The rows of Z fall into 3 groups, and each row is roughly a mix of its group's hidden directions.
Z, 109 rows:
-16, -13, -4, -8, 27, 23, 36, -30, -15, 24
-4, -13, -11, 11, -3, 55, -25, -17, -15, 11
-37, -39, -10, 11, 12, -18, 19, 27, 7, -4
8, 20, -9, 48, 23, 25, 15, 14, 0, 19
7, -49, 3, -24, 10, 27, 23, 12, 2, 14
0, -52, 17, -4, 29, 7, -26, 3, -10, 10
-3, 6, -8, 19, -20, -45, -25, -10, -13, -30
-15, -41, 4, -4, 29, 30, -28, -3, 6, 15
-11, 19, 7, -6, -21, -21, -32, -32, -6, -35
-3, 25, -2, 20, -30, -17, -43, -13, 4, -22
27, 38, 4, -14, -18, -2, 11, -41, 2, -17
-38, -28, -9, 6, 9, -33, 17, 26, 14, -6
4, 31, -16, 35, -15, -23, -18, -30, 0, -18
-15, 38, -14, 7, -28, -13, -25, -25, 2, -25
-5, 9, 2, 7, 19, 7, 50, 34, 17, 13
-1, 3, 1, 14, 32, -8, 56, 12, -4, 12
11, -5, 11, 4, 13, 55, -32, -9, -6, 10
-9, -21, 17, -45, 23, 1, 4, -34, -7, 14
-5, 9, -7, 14, -5, -46, -27, -21, -2, -33
-9, -1, -15, 20, -42, -1, -31, -20, -1, -30
-7, 16, -11, 8, -11, -48, -20, -20, -5, -31
-11, 22, 2, 13, -13, -11, -46, -32, -3, -23
-14, -10, 17, -17, -9, -17, -44, -37, -8, -9
-21, -13, 14, -28, 18, -43, 22, 8, 13, 19
15, 41, -27, 16, -33, -6, -12, -2, 0, -25
4, 29, -13, 15, 36, -8, 43, 14, -8, 9
28, -16, 19, 6, 25, 8, -13, 46, 17, -1
2, -16, 21, -32, -8, 42, -11, 4, 23, 22
-12, 13, -24, -12, -51, 22, -25, 5, -2, -6
-10, 9, 11, -31, 36, -30, 29, 9, -17, 8
10, 14, -20, -1, 4, -21, 39, 35, 21, 20
0, 10, 1, 5, -40, -20, -42, 7, 7, -29
-21, 2, -3, -10, 41, -46, 18, 1, -1, -7
-17, 12, -9, -10, -60, -11, -11, -3, 9, -16
-3, 21, -7, 25, 39, -32, 21, -5, -25, 3
2, -32, 11, -24, 3, 31, 24, 24, 9, 28
-19, 1, 3, 22, -3, 26, -55, -4, -4, -11
8, -27, -27, 21, -32, 25, 2, 14, 7, -29
11, 28, 2, 23, -9, 45, -33, 1, -3, -12
14, 4, 4, 28, -15, 31, -45, -16, 9, -13
22, 14, 14, 15, 26, 30, -4, 24, 37, 8
-3, 15, -12, 9, -30, -25, -40, -10, -2, -33
-8, 29, -10, -7, 1, -46, 38, 5, 1, -11
5, 13, 5, -27, -1, 56, -5, -1, -1, 26
19, 2, -10, 13, -25, -9, 28, 48, 16, 10
-42, -9, 10, -11, -6, -13, -17, -44, -13, -8
-1, 21, -2, 13, 12, -48, -15, -23, -6, -30
-12, 3, -6, -10, -27, -42, -24, 21, 17, -25
-34, -7, -18, 26, 15, 3, 0, 39, 25, 15
2, 25, -15, 24, -6, -42, -9, -32, -9, -19
14, 42, -3, 44, 13, 13, -12, -5, 13, 11
2, -43, 5, -16, 14, 3, 30, 4, -27, 27
15, -29, 17, -16, 24, -17, 19, -36, -8, 22
2, 2, 4, -14, -23, 48, -23, 23, 23, 12
33, 8, 0, 0, 18, 10, 17, 41, 16, 31
-22, -26, 31, -29, 13, 9, -28, -20, -12, 14
7, 21, -8, 8, -47, -19, -24, 13, 18, -24
-25, 5, -17, -11, -11, -41, 40, -14, 5, -6
35, 6, -9, 11, 28, 21, 32, 23, 19, 14
32, 12, 3, 11, 14, 26, -17, 40, 14, 22
-16, -15, 32, -34, -7, 25, -20, 18, 9, 24
-8, 33, -14, -1, -23, -42, -13, -6, 6, -29
-4, -27, 5, -15, -24, -17, -50, 14, 5, -15
2, -26, 34, -26, 21, 14, -12, -19, -18, 27
6, 18, 0, 24, 39, -17, 31, -30, -14, -3
0, 33, 31, -14, 0, -9, -43, 19, 16, 5
38, -6, -16, 20, 4, 27, 23, 36, 0, 5
-7, -27, 0, 6, 20, 35, -43, -20, -7, 5
6, 14, -28, -4, 17, -8, 57, 5, -4, -9
28, 1, -8, 7, 14, 28, 42, 17, 12, 25
2, -37, 14, 16, 35, 2, -23, -28, 18, 6
-1, 29, -6, -5, -26, -34, -2, -23, 5, -38
5, -39, 19, -14, 38, -22, 15, -3, -18, 15
-18, -28, -4, -15, -8, -28, -47, 8, -2, -17
-24, 11, -16, 0, -10, -52, 4, 20, 18, -18
-18, 5, -25, 16, -20, 43, -34, -7, 5, -6
-6, 11, -17, 21, -35, -31, -15, -32, -6, -20
2, -2, 13, -12, 23, 52, -1, 6, 21, 27
5, 15, -4, -2, -2, 31, 38, -43, 0, 13
5, 13, 2, -4, -21, 54, -30, 12, 13, 6
29, -12, 3, -14, 18, -8, 41, 29, 6, 25
-14, 17, 17, -4, -3, 23, -43, -38, -8, 7
2, -23, 17, -10, 40, 16, 32, 10, 2, 29
50, 29, -16, 3, -19, -7, 14, 18, 2, -16
-11, 29, -35, 31, -19, 2, 15, -20, -5, -24
-7, 12, 2, 9, 40, -44, 29, 2, 0, -11
-19, -21, 4, -36, -38, 23, 14, 13, 11, 12
-3, -27, -7, 28, -28, 34, -32, 3, 1, -16
6, -6, 22, -1, 53, -16, 29, 16, -1, 8
11, -8, 10, 19, -41, 18, -22, 25, 23, 22
14, 40, 8, 15, 5, -5, 40, 31, -6, -8
-25, -1, -17, 24, -19, -19, -17, 6, 5, -47
-13, -11, 6, 5, 53, 12, 12, -21, -26, 16
19, -21, -4, -15, 10, -26, 37, 35, -5, 18
20, -18, 20, -10, -27, -12, -47, 5, 19, -6
29, -20, 1, 6, 15, 13, -6, 51, -5, 20
-19, -46, 16, -18, 9, -30, 16, -4, -14, -16
-10, -32, 17, -37, 20, 10, 24, 4, -9, 29
-9, -39, -4, -31, -13, 27, 28, 20, 2, 4
-18, 20, 8, 9, -8, 20, -53, -25, -1, -5
32, 15, 2, -21, 6, 9, 43, -12, 0, 31
-5, -34, 0, -30, -11, 21, -38, -13, -18, 13
32, -1, -8, -1, -8, -33, 10, 42, 3, -25
1, -25, 15, -9, 29, 31, 22, 27, 1, 28
-18, -23, 1, -39, 27, -21, -25, -19, -13, 5
5, -5, 14, -1, -33, 15, -51, 12, 19, -11
2, -1, -10, 12, -19, 38, 43, 16, 4, 23
-6, 20, -11, 2, -31, -44, -8, 14, -5, -31
2, 25, 6, 4, -3, 33, -48, -15, -7, 20

Here is one row from each group, named. Which group is each of the other rows in?
22, 40, -20, 7, -17, -13, 28, -2, 23, -22	<40>
-3, 37, -1, 30, -2, -27, -33, -22, -5, -13	<115>
-11, -36, -12, -10, -11, 41, 15, 14, -6, 28	<87>

11, -21, -12, 3, 24, 14, 50, -4, -3, 28	<115>
20, -9, -6, 23, 11, 36, -19, 41, 1, 14	<40>
-10, -13, 0, -8, 11, 54, 6, 23, 8, 26	<87>
14, -12, 44, -29, 11, -6, -32, -18, -10, -5	<40>
-21, -6, -33, 21, -20, 21, 6, -21, -14, -34	<115>
-28, 4, 19, -9, -6, -1, -37, -44, -7, -11	<40>
-31, 16, -3, -5, -14, -16, -53, -4, -11, 10	<40>
-5, 6, 14, 5, 45, -20, 28, 35, 5, -3	<87>
6, 26, 5, 2, -20, -28, -43, -21, 8, -21	<115>
